Turns in one plane each, and the order they were made in; the first pair answered:
D (before => after):
[ 0.80 -0.89 -0.39 -1.43  0.20 -1.60  0.06  0.60  1.16  1.73 -1.79  0.48
 -0.28 -0.33 -0.93  0.62 -0.40] => [ 0.03 -0.36 -1.66 -1.35 -0.23 -2.51  0.07 -0.15  1.00  1.18 -0.85 -1.06
  0.13 -0.57 -1.08  0.18  0.26]
[-0.47  1.27  0.75 -0.27  0.41  0.05 -0.12  0.60 -0.67  0.41 -1.65  1.89
  0.50  0.39  1.69  0.94 -0.32] => [ 0.02  0.67  0.70 -0.71  0.63 -0.68 -0.30  0.76  0.11  0.89 -1.95  1.62
  0.69  0.15  1.31  1.06 -0.44]
[-1.62  1.84 -0.35 -0.87 -1.78 -0.95  0.39 -1.52 -0.13 -0.75 -0.62 -0.10
 -0.63 -0.32 -0.55 -0.41  1.75] => [-1.67  2.14  0.42 -0.55 -1.64 -0.06  0.57 -1.32 -0.77 -0.84 -0.49  0.54
 -0.97 -0.22 -0.27 -0.45  1.61]
G (before => after):
[ 0.66 -2.31  0.01 -0.24  1.00 -2.26 -0.94 -0.46  1.10  0.31  0.05 -0.68
  0.35 -0.16 -0.21  0.11  1.19] => [-0.75 -0.88 -0.49  1.36  1.13 -0.82 -0.40 -1.25 -0.83 -1.02  2.00 -1.05
  0.78 -0.05  0.81 -0.73  1.39]
[-0.88  1.24 -0.40  0.25 -0.44  0.05 -0.23 -0.82 -0.46 -0.28  0.89  0.06
 -0.05 -0.51 -0.62 -0.45  0.21] => [-0.48  1.13  0.34 -0.44 -0.30  0.04 -0.23 -0.59 -0.17  0.19 -0.05  1.16
 -0.91 -0.50 -0.80  0.17  0.08]
[-0.53  0.15 -0.47  2.11  0.66  1.88 -0.59  0.38 -0.95 -1.09  2.23 -0.56
  0.95  0.64  1.30 -1.32  0.23] => [ 0.18  0.89  1.78  0.78  0.52  2.32 -0.84  1.05 -1.03 -0.24 -0.14  2.55
 -1.06  0.93  1.05 -0.22 -0.50]
[-0.05  1.18  1.35  1.53  0.62  1.82  0.37  0.21 -1.90  0.15 -0.31  2.62
 -1.38  0.35  0.00 -0.03 -0.48] => [ 1.96 -1.11  1.05 -0.50  0.79 -0.60 -0.13  0.97  0.87  1.78 -2.02  1.72
 -0.96  0.09 -1.09  0.38 -0.66]
T (before => after):
[-0.64  0.45 -0.52  1.29  1.18  2.96  0.90  0.71 -1.39  0.13  1.67  0.96
  1.00  1.02  0.44  0.13 -1.06] => [-2.41  2.79 -0.79 -1.02 -0.97 -0.29  1.32 -0.84 -1.17 -0.55  0.02 -0.37
 -0.12  0.52 -0.22  0.03  0.72]
[ 0.10 -1.06  0.60 -0.94 -1.34  0.55  2.58  0.69  1.04 -0.59  0.12  0.38
 -0.91  0.78 -0.97  2.45 -0.02] => [ 0.16 -1.17  0.50 -0.31 -1.11  1.00  2.33  0.78  1.14 -0.49  0.62  0.69
 -0.74  0.96 -0.95  2.45 -0.31]
[ 0.84  2.50  1.55  1.08  0.10  1.29  0.12  2.08 -1.89  0.97 -1.13  2.35
  0.61 -0.22  0.11  1.44 -0.88] => [-0.10  3.43  1.32 -0.27 -1.28 -0.81  0.13  1.37 -1.50  0.68 -2.27  1.48
 -0.23 -0.56 -0.44  1.41  0.20]
[-1.16  1.27  0.30 -2.05  0.39 -1.15 -0.39 -0.36 -0.47  0.10 -0.48 -0.84
  1.59  0.82  0.73 -0.29 -0.80] => [-0.06 -0.21  0.29 -1.78  1.09 -0.75 -0.78  0.29  0.16  0.90 -0.56 -0.54
  2.02  0.93  0.65 -0.11 -1.28]
Now pairs of rows:
(2 to 3 turns a pair)
[ 1.80 -2.43 -1.23 -0.33  1.59 -0.82 -1.22  0.82  1.62  0.82  0.54 -1.28
  1.39 -0.93 -0.24 -0.31 -1.69] => [ 0.02  1.46  1.91  0.21  0.64  1.72 -0.41  0.31 -1.03  0.03 -0.90  2.94
 -1.60  0.04  0.82  0.49 -1.87]
D then G then G
[ 0.85 -0.65 -1.13  1.93  0.68 -0.37 -1.96  0.11 -1.28 -1.26  3.32 -0.57
 -0.08  1.33  0.63 -0.58  1.86] => [ 1.39 -0.86  0.22  1.71  1.18  0.82 -2.01  0.62 -1.52 -0.56  2.53  1.05
 -0.95  1.62  0.86  0.06  1.13]
D then D
[-1.73  1.34  0.25  0.17 -1.59  0.45  0.49 -1.02 -1.12 -0.55  0.32 -0.07
 -1.01  0.63 -0.51 -0.52  0.20] => [-0.30  0.38  1.39 -0.33 -1.09  1.08  0.02 -0.06 -0.68  0.43 -0.92  1.39
 -1.54  0.78 -0.62  0.08 -0.70]
D then D
[ 1.32 -0.03  0.27  0.12  1.40  0.38  0.81  0.09  0.07  1.41  0.65  2.00
 -0.12  0.21  0.36  0.59  0.24] => [ 0.41  1.06  0.42 -0.68  0.46 -0.63  0.85 -0.51  0.09  1.23 -0.12  2.01
 -0.81  0.27  0.08  0.55  0.98]
T then D then T
[ 1.34 -2.43 -1.00 -0.44  1.78  0.39 -1.37  1.03  1.38  1.59  0.73 -0.36
  1.71  0.16 -0.09  0.19 -1.49] => [-0.31 -0.99 -2.46  0.15  1.26 -0.11 -0.89  0.00  0.37  0.37  2.06 -2.19
  2.37 -0.16  0.15 -0.85 -0.47]
D then D
[-0.92  0.70 -0.94 -0.80 -1.45 -1.55  0.09 -0.63  0.16 -1.53 -0.48 -2.02
  0.22 -1.02 -0.55  0.45  0.52] => [ 0.27 -1.27 -1.34  1.33  0.33  0.78 -0.18  0.10 -0.14 -1.12  1.27 -1.82
  1.67 -0.72  0.11  0.19 -0.48]
T then D then T
[-0.03 -2.01 -1.14  1.15  1.44  1.70  0.22  0.56 -1.14 -1.18  1.55 -1.07
  3.06 -0.04  0.92 -2.04  0.22] => [ 0.08 -0.68  1.44  0.70  1.39  3.45  0.35  1.28 -1.98 -0.59 -0.26  2.59
  0.81  0.40  1.14 -0.82 -0.50]
D then G
[ 1.09 -2.00 -1.83  0.20  0.19 -0.61 -1.03  0.57  1.72  0.39  1.22 -1.85
  2.31  0.26  0.27 -1.22  0.68] => [ 1.26 -0.37  1.70 -0.54  0.18  1.28 -1.09  1.12  0.75  1.28 -1.34  2.88
 -0.56  1.03  0.41  0.36 -0.40]
G then G then D
[ 0.69  0.20 -0.94  1.02  0.40  1.66 -0.70  0.94 -2.44  1.02  2.25 -0.08
  0.89  0.25 -0.68 -0.03  0.21] => [-0.91  2.34 -0.53  0.03 -1.01  0.18 -0.25 -0.15 -2.76  0.44  1.07 -0.06
 -0.36  0.11 -0.94 -0.10  1.13]
D then T
[ 0.83  1.10  3.04 -2.62 -0.98 -1.01  0.71  0.38 -0.23  0.57 -3.90  2.35
 -2.79  0.43 -0.21  0.48 -1.50] => [ 2.84 -3.59 -0.91 -1.43  0.69 -2.79 -0.13  0.95  2.15  1.30 -1.04 -2.36
  1.52 -0.25 -0.90 -0.73 -1.81]
T then G
[-2.51  2.16  1.18  0.45 -1.21  0.77  1.04  0.47 -2.48 -0.83  1.22  1.23
 -1.88 -1.14 -0.11  0.62  2.39] => [ 0.31 -1.52  0.13 -2.33 -1.18 -2.89 -0.08  1.42  1.54  1.44 -0.68 -0.64
 -0.83 -1.77 -1.94  0.79  2.05]
D then G then D
[-0.68  0.78 -0.67 -0.31 -1.74 -4.18  0.50 -0.36  1.04  1.24 -0.82 -2.67
 -1.10 -0.55 -1.09  1.16  1.21] => [-2.45  3.27  0.06  2.07 -1.56 -0.89  1.38 -1.04 -2.20 -0.41  1.07 -1.30
 -1.60 -0.15  0.25  0.86  1.00]
G then D
[-0.48  1.08  0.68  0.33  0.04  1.86 -0.33 -0.03 -1.78 -0.65  0.77  0.93
  0.17  0.40  1.05  0.43 -0.67] => [-0.15 -0.21 -1.08  0.51  0.15  0.51 -0.44 -0.42 -0.71 -0.63  1.66 -1.64
  1.77  0.11  0.55 -0.33 -0.29]
G then G then G
[-2.32  4.03  1.74 -0.43 -1.92  0.76  0.43 -0.85 -2.02 -1.05 -2.07  3.10
 -3.23  1.04 -0.21  0.40  0.63] => [-1.00 -0.59 -3.98  0.24 -0.77 -2.67 -0.40 -0.98  1.09 -1.13  1.77 -4.47
  1.96 -0.09 -0.94 -1.69  1.29]
D then G then G
[-1.38  1.64  0.32 -0.41 -0.96  0.15 -1.17 -0.71 -0.03 -1.42 -0.78  0.45
  0.14  0.30 -0.50 -0.29  0.97] => [-0.45  1.33  1.03 -0.49 -0.97  0.72 -1.33  0.02  0.01 -0.74 -1.33  1.55
 -0.26  0.40 -0.48  0.20  0.50]
D then D
[-1.41  0.82 -1.65 -0.05  0.27  1.39  2.44 -0.52 -0.71 -2.12  2.13  1.03
 -0.20 -0.30  0.61 -0.90 -0.10] => [ 0.30 -0.49 -0.14 -0.69  0.99  2.16  1.97  0.69  0.26 -0.80  0.72  3.14
 -1.14 -0.01  0.31  0.17 -1.32]
D then D
[-1.19 -1.35 -2.61  1.84 -0.19  0.44  0.10 -1.31 -0.66 -0.80  1.98 -2.79
  1.29 -1.04  0.08 -1.23  0.06] => [ 0.49 -0.82  2.04 -0.75 -0.42  1.16 -0.01 -0.05  0.31  1.30 -2.68  2.74
 -2.47 -0.56 -0.66  0.97 -1.43]
G then G
[-3.44  2.83  0.18 -1.46 -0.82 -2.23 -0.33 -2.42 -0.21 -1.05  1.68 -0.53
  1.79  0.40 -0.03 -0.56  2.24] => [-0.77  0.81  1.76 -3.77 -0.39 -3.43 -1.05 -1.05  2.25  1.13 -1.44  1.44
  0.42  0.50 -1.06  0.90  1.09]
G then D then G
